One turn moves every row onto another: examples first, then more rows asked
tafek: [-16 -22  11   2  19  21 -20  31  14 -21   3  14  -3  -9  13   6 -13  20
  -5 -26  11  16  10  12  -1  10]
bimo: [  3  -5  22  22  22   3  -8  -7 -24 -19  21   1 -11  -1   1  12  -3   2
 -15  -3   8 -14 -19  13 -12 -11]
zakig: [  5  25  13  16  13  11  -1   4 -17  -1  -6  25 -23  -1  16  -2 -22  10
 -15  23 -14 -13  24  14 -17   6]
voge: [-18  -5  12  19  19  21  -8   3 -24 -15 -14  31  13 -22   8  20 -10  13
  -2  14 -22 -14 -15  19  -5  11]
Dev: [ -5  -7   4   5   9  -4  -6  22  -5 -11 -17  27 -32 -18  20 -20  -8  17
  -6   4   2   0  12 -16   2 -10]
suk: [ -4  14 -16  25   9   7 -17   4 -26 -11  13   7   1  -3  23  10 -11   2
  14  -5   2   9 -20  28 -13  -8]
fabaf: [ -3  -7  -6   1  14  18   0  15  -1 -12  -5  -6 -12 -17  12  -8 -14  16
   0  10  -1  33  35   6   8  -8]
ronem: [ -4  -4 -14   5  20  21  11  22   6  -1 -17 -14   0 -14   4   4 -19  10
  14   1   1   8  23  -3   2  18]
Gad: [ -9 -11  -1  11  13  20   2  39   4 -24  -1  13 -11 -27   9   6 -23  17
 -13   1  -1 -17  20 -19   0  14]
kepo: [-13 -10   7   2  27 -19  -1  16  -2  -8  -3  15 -13  18  12  -4 -20  17
  -3 -25  17  -1  18  -5   6  -8]
Gof: [-12   9 -10  29  11  21  28   6 -13   0   3  -6   0  13   9  26 -20  30
  -6  -3  -6 -10  10  18   6  -4]
Bive: [ -1  25  27  13  17   4   1  -4 -21 -11  10  29 -11  -4   9   8 -16   2
  -4  27  -8  -1   6  15 -17   8]
bam: [-10  16 -16   9   5  -5 -15  13 -21  -8   1   7  -6  -7  31   4 -15  -3
  14 -15   8  11 -18  25  -9  -6]
tese: [-22 -26  -6  13  19   1  -3  11   6 -30  -5   0   5 -19   7  -1 -29   7
 -17  -9   5 -14  30  -6   0   1]
lini: [ -2  33  22   9  14   7   7  12 -12  -3   5  29 -15  -7  16   1 -14  -1
  -8  23  -6   0  21   8 -11  11]
delo: [-11 -16   4  -2   4   4   5  23   2 -10  -7  -2   0  -4  10  18  -9  21
  10 -28  14  26  -1   1  11   4]
pufa: [ -4 -19  -3  11  34  -3   2   0  12  -1 -15   7 -27   6   5   2 -17  28
  -8  -7   9   4  28   5 -10   5]
savu: [ -5 -11  -5   6 -14  -2  -6  13  13 -30 -15  30 -21 -16  17   4 -15  19
   2  -8  -3  15  16  -1  -6  -1]
peg: [  2 -11  23  11  25   0  -2   6 -21 -20  12  -1 -19  -4   2  12   0   2
 -25 -10   5 -22 -10   4  -1 -18]
gozi: [-10   0  -7  22  13  17  14   1 -20  -1   7 -19   9   8   5  35 -23  15
  -9  -6  -9 -11  19  22  -1  -1]
girak: [-15   6  -9  39  17  22  15  -1 -22  -2   9   3   9   4  13  28 -17  28
  -3  10 -12  -9   3  21  -2  -8]
Nik: [ -6  14  -2   7  -1   2 -18   4 -26   1  -1   5  -2   4  27   4  -6  -4
   7 -13   2  24  -5  30  -8  -9]
Gidi: [-15  -9   2  11  21  23  -8  16 -21 -11 -24  24   8 -30   6  20  -6  12
  -8  -1 -17 -13 -16  14   4  21]
zemo: [-11  -6   1  14  -3  26 -13  14 -17 -13 -19  15   5 -37  15  23 -13  10
  -7   2 -19 -14 -11  20 -10  18]
zim: [ -4 -13  27  14  21   1 -17   7 -28 -16   9  14 -14   1  11  12  -7  11
 -37 -17   5 -17  -9  12  -7  -9]

ronem -> Gad
Bive -> bimo
And these:
tafek -> fabaf
gozi -> zemo
peg -> bam

One turn moves every row onto another: examples first, then more rows asked
kad: [-21 -21 -19   3  -1  -2  23  -5   9  12  18 -16  35  29 -23  19  -8 -12
  10]
dadi: [-17  -5 -12   2   7  -4  32   6   7  15  15  -3  39   7 -18  -7  -9 -17
  10]
rel: [-39 -32  -9 -14 -18   0   4 -19 -18 -15   7 -27  32   2  19  24 -12   0
  10]
limab: [-39 -37  -4 -21  -9  11  15 -23 -13  -3  15 -31  25  -5  19  19  -8   9
  -1]
fudam: [-33 -27 -13   6   3  -5  12 -14  -7   0   2   9  12 -28  20   8 -15 -19
 -18]
Bigup: [-34 -13  -9  -2   3   5   7 -24 -15 -21  17 -26  29   4  29  11 -12   1
  10]
Nid: [-14  -5 -13   3  -2  -6  37   1   8  11  17  -5  40   5 -17  -8 -11 -19
  14]
Zop: [-29 -14 -22 -15   8   6   9   5   2  26  16  -8  32   8 -18   0  -4 -23
  11]
toba: [-38 -15   9 -11 -11   9  37   0 -10   4  25 -13  45 -12   9  37   4 -17
 -23]
poz: [-30 -11  -3   3 -18   5  45  -5  -3  -8  20 -12  47 -16  16  31   7 -19
 -21]
vel: [-16 -14 -19  -1  -1  -1  25  -1   7   8  17 -12  36  30 -24  13  -8 -11
   9]
gobel: [-22 -27 -18   0  -8 -12   3 -10  -2  16  13   4  14 -32  22  13  -9 -12
 -17]
guf: [-22 -15 -20 -15  12   2   8   4   0  24  16 -12  34  11 -20   3  -6 -16
  12]
Gulo: [-30 -31  -5 -20  -9   2   9 -26 -18 -11   0 -21  19  -5  15   0 -10   7
   6]
letel: [-10 -13 -19   5   4  -9  -6 -17  -1   0  20   6  15 -22  17  27 -10 -17
 -14]
Pozed: [-31  -2   0  -1 -20  -5  35  -9  -8  -1  30 -14  31  -8  15  38  13 -15
 -25]
salus: [-24   2   4  -6  -5  15  28  -8  -1  -1  37 -13  45 -18  19  34   8 -12
 -14]
buba: [-18 -27  -5  13  -4  -8  15 -13   5   7   5  14  12 -23   6  19  -5 -13
 -26]
palez: [-16 -19 -18   0   2   0  24   2  11   5  20 -14  38  29 -21  15  -6 -14
  11]
zari: [-36 -20 -16 -13 -15  16   8 -29 -22 -12   7 -27  31  -7  18  15   2   0
   7]
mev: [-24 -24  -4  15  -9 -12   0 -13   0   0  13   8  11 -32  18  15  -5 -13
  -2]
voz: [-37 -28 -12 -16 -14   5  15 -21 -22 -15   6 -18  29   2  25   1 -18   1
   6]
maf: [-14  -5 -16   3   4   0  33   3   7  16  17   1  41   8 -15  -7 -11 -16
  10]
kib: [-22 -13   4 -11 -27   0  37  -9  -2 -14  23  -2  36 -13   9  39  -3 -19
 -22]
nomov: [-21 -18 -21 -14  10   7  10   5   6  22  15 -11  32  11 -22   2  -3 -15
  12]
remop: [-36 -11  11 -19 -19  11  35  -3  -6 -10  19 -12  38  -1   6  33  12 -16
 -22]
Talik: [-10 -39 -16   7  -6 -12   9 -11   4   2  13   7  13 -26  10  22 -11 -16
 -18]

Pozed -> mev
buba -> Gulo
Nid -> Zop
And these:
limab -> kib
maf -> guf
salus -> letel
dadi -> nomov
poz -> gobel
voz -> toba

One turn moves every row onto another: examples first, then more rows asked
padok: [-10   1   5  -6 -13   0 -25 -11   9 -17  17 -10   2  -1  -6   5   2  -8
   8   8  20  -5 -16   5   2]
did: [  9   5  -6 -18   2  22 -20  12 -11  -4   4 -18  11   9  -3  -6  10  24
  12  16  18  -9 -15   4  -7]
tevu: [ 10  16  -4   5  16  14  21 -18  11  13 -27  20  -9  11   9  -6   2   1
  -3  10 -13  12   4  -3 -14]
Mif: [ 18   7   0 -18   9  24   8  -9 -20  15 -30  12  -3   5  -3   4   2   3
 -16  -5   4   9 -14  18  -6]
vato: [ -6  -8   6  -7  -2   7   3  -3  10 -29   1 -20  10  13  17 -11   8 -12
  17  19  19  -6  -8  -3  14]
gal: [-14   8 -14   5 -14   3  -6 -17   7  -9   9  -7   8 -16  -6  10 -12  -7
  11 -22  -2  -8  -2   1   8]
pifo: [  5  10   1   3  10 -19  19  -2  10 -33   8  -9  26   8   4  -2   7  10
   1   7  10   4  18 -16  10]
Divam: [  9  -2  -1   4  25  -4  11  -1   9   5 -20  18 -16  11  14 -11   0 -13
 -14  29  -3   4   6 -10 -12]
zute: [ 10  15  -1   3  12  16  11  -5   3  19 -36   5   4  -2  17   0   3   9
 -17   9  -9  13 -12  11 -17]
dira: [-11   0 -13   5  -1  11  23  -9   7 -20  -6 -17  16  -1  18  -6  -6 -11
  20 -11  -3  -8   6  -7  20]
devaz: [ 14   7   0 -15  15  17   8 -26  -4  16 -17  26 -15  13 -13   6   1  -6
  -7  -4  -5   8   1   5  -4]
gepa: [ 11   7 -19   0  21  -4   1  16  11  -4  -1 -15  12 -11  12  -3  -8  14
   2 -21 -11 -16  11   2  20]
gakit: [-20   4   3 -18  -3   2   3 -10  -3  -5   7  -2  21  -2 -26  21  13  12
   9   2   7 -15   1 -15  -4]
rurif: [ 23  -2 -10 -15  15  14   5  20 -12 -20   0 -15  15  14  11 -18  -1  14
  10   0  12 -10   7   4  21]
vure: [ -3  -3   4 -10  -2  -4   1   1 -15 -26  15  -2  25  11 -14   2   5   5
   1  19  19  -6  12 -19  -1]
moke: [ 21  -9   5 -18  19   1   2  11 -18   4 -23  18  -9   1   2  -1  -6 -13
 -28   3   8  -2  -5  13   4]
nizis: [-13  18   0  -5  10 -13  21 -13  22 -12  -2  -9  21  -5  -8  17  15  17
  11 -10  -1  -5   8 -11   7]
Fom: [ -3  14 -15  -3   8   4 -23   8  12  13   3 -18   9 -16  -3   9   4  23
   5  -5  -5 -15 -10   4  -7]
guzu: [ 14  -9   3 -17  25  -1  -2  -8  -7   9 -10  24 -22  11  -8   1  -1 -20
 -18  14   5   0   2  -3  -2]
vogas: [ 14  -1   4   4  22  -6   5  15   5   9 -29  10  -2  -5  22  -6  -5  -7
 -29  17  -6   1  -3   6  -6]

gakit -> nizis
zute -> vogas
Divam -> guzu
And these:
rurif -> did
vato -> padok

